Each path below is one point turned by a fixed rotation once a step. After each direction that follows a path, write how fast that rotation turns it, in degrees per step (0 if it stays still).
Each turn is a multiple of 5 degrees from 10 to 175, or 0.
Each row of a path follows its step; steps can be skipped.
Rotation 1:
step 0: [  2  22 -14 -15   1  -2   5 -19   4 -24 -30 -16  18 -23 -54   3  18 -16
 -17  31 -16  10  -5  13  -6  -2  20 -17 -26 -10  -9 -42 -13  25   1  14
  12]
step 3: [  6   9  30 -11  -4  25  17  30  -3  19  -7 -18  28 -12  10   7  14 -22
 -12 -31 -39  33  28  -3 -19  14 -12  -5  27  26  -9  29 -22  -4  13  -6
  11]
step 4: [ 15  25  32 -34   1  10 -11 -41  16  15   2  23  34 -25  -2  17   0  -1
   3  25   7  11  21 -20  -1  12  16 -35   9  -8   6   5   5 -14 -22 -39
   6]
step 5: [-35   1 -10 -32  19  39  -7   4 -16  15  23 -14  20 -30   5 -24  -3 -16
  28 -13  -4   8  10 -17 -39  21  20   5  30  14  14  -9  12  -8  27   1
  -2]
step 6: [  2 -15   4   0 -26  10  14 -31  13   9   7   5   4 -22 -18 -39  33  10
  19  39  14  22  -5 -10  21  46   1   1   1  13 -16 -13  29  -3   3 -32
   2]
step 8: [  2  -7 -13   9 -40  13  -3 -37  16 -12 -21 -25   5  -7  23  21  -2  11
  16   6  14   9  35   2  39  33 -10   7   5 -10 -25  -9  18 -38  -9  18
  -1]
step 9: [-29  10  20  13   2  14  21 -34  12  -6  13 -34  39  16   7  10  12   4
  41 -28   8  14 -11  10  -2 -29 -21  17   3  15  19 -18 -26 -10  -8  20
  11]
step 10: [-28  14  11  14   1  -7  -3  -7  -2 -50   1 -11  44 -12  -6  19   5  32
  -9  14  48   2   5   8  10   7  -1  -3  23 -16 -26  -5  29   7 -16   9
 -29]
step 15: [-15   4  11 -14  -2  34 -15  -5  22 -44 -10  15  -5 -30 -39   8  31 -10
  -1   0 -26  20 -20  -5  -2 -22  11 -10   0  11  13   1 -29  29  27  20
  19]
[  2  11 -10  13   9   2  -4   1  -5   0 -14   5   1  11  -2  10   8   1
  -7  -4   2   0 -14  -1   4  -8  -2  -4   7  -2  -5  -7   6   3   4   7
   3] | 25
[  4   8  -4  10 -11   2 -11  -3  -3   1  -2  12  16  -5  -7 -12 -10  -1
  -4   4  -2  -8   2   1   9   7  -5   0  -4  -3  -5  -2   0   0 -13   1
  -2] | 175
[  0   0   5   0  -7  -3   9   1 -11   1   6  12  -2  -7   1   1   6  -5
  11  -4  -2   7   1  -1   6  -6  -1   2   2  -3   3  -1  13  18  -2   8
 -13] | 85
[  3  -6   4   2   8  -2  10  -8   8   0  -4   0  -7  -1   0   1  -8  -7
  -7   5  13   6   3   4   6  10  11 -14  -2  -2  -9  -3  10   4 -12   4
   3] | 175
[-12  12  -2  -5   9  -3  -2  -3   8  -9   8   0   2 -13  -9  -2  -3   6
  -4  -2   2   0  -4 -11   0  -6   9   0   7  10   4 -13  -2   3  -4  -1
  -8] | 70
Rotation 2:
step 0: [ -6  25  10  -9 -16   7  25  15 -16  -9  47  11 -24 -13  -6   5  19 -29
  20  -8  16 -41  -3 -11 -24  -7   1 -23  21   9 -26  33  -6  -7  19 -10
 -31]
step 1: [ 31 -23 -44 -17   4 -24 -24 -24  10  33 -27 -26  15  28  10  10  -9 -19
   7  -8  -4  -3  -5  -5  13  -5 -25  18 -36 -11  -2   6  27   3  -2 -15
  28]
step 2: [ -1  -2  20   9  34  21  35  12  18  -5  26  25  -6  -9 -45  13 -11  13
   5  38 -16 -26   8  -3  15 -21   2 -22  14  -9 -23 -16 -38   3 -16  15
   8]
step 3: [  5  -8  17  -4  -7 -10   5 -14  -7  -1  -9 -35   5   2  73 -22  10 -18
 -17  -3 -12 -24 -17  14 -16   1 -14   3  14   1 -22  43  32 -13  -4 -10
 -12]
step 4: [ 11 -31  -2 -14  13  -9  14 -29   6  58   4  17   6  12 -30  10 -19  23
  10 -10   1  -8   7   6   8  -8  28  16  -3  15  27 -48 -18  11  -4 -26
  -3]
step 6: [ 31  -6   3  33   8  -2   5 -43  -6  33  22 -20 -28  11   6  21  11   6
   6 -28 -10  10 -12  17 -16 -12 -21  12 -13   1  23  23  23  25  39 -22
  -5]
step 8: [ -4 -38   2  15  17   8   0  -7 -27   4  28 -56   5   1  -7   0  16 -26
 -31  22  -1   7  -6  14  13  15 -38   2  -8  -7 -20  41 -14   8 -11   3
  19]
step 9: [ 13  19  12  -8   9   8  33 -11  27  49  -4  33 -10  -7  19  -4  15   2
  44   7   6 -18   1  20 -12 -34  13  -7   3  -5 -26 -26  15 -15  30 -18
   2]
step 10: [ -3 -20  -2 -14  -2 -10 -21 -15  11  -2 -19 -32  39   6   3 -14 -39  22
 -18  -3 -41  -2   3 -15   9   5 -17  10  26  17  -1   7  -6 -12 -53  20
  20]
[ -1  -9   4 -14  -2  -8  -1   4 -13   6   0  -1  -6   1   0  -7   9  -6
  -6   3  12  -7   3  -4  -3  13  -1   5   8   0   7  -4  -6   3  -4  -8
 -11] | 95
[  2  -5   7  13   8   1   2  -1  -1   0  10  14   6   0  -8   5   6   6
   3  -4   6 -11  18   2  -8   4  -2   4  -7   9   3  -1  -3  -8   3  -1
   1] | 160
[  7  -5   3   5  -2 -12  -7   0   5   3  -8   5  11 -14  -7   8   5  -2
  -1  -2  -3  -3  -1 -10  10  -4   3   6  14  -5  -3  -9  -5   4   6   8
   0] | 135
[ -3   7   6  -1  -6   7  -2  -8  -9   0   4   9   5  -3  -4  -9  -4  -6
 -10 -10   2  -4  -7 -14   1  -5  -6  -9   5   5  -2   8  -4 -11  -9   7
   4] | 145
[ -1  11  -1 -12   0   1  -4  -3  -4 -12  -4   3   3   9  11   4  12   6
  -1   2  -1  -3   6  -4  10  -3  -2  19   0   2 -11   3   0  -8   0  -1
  -2] | 160
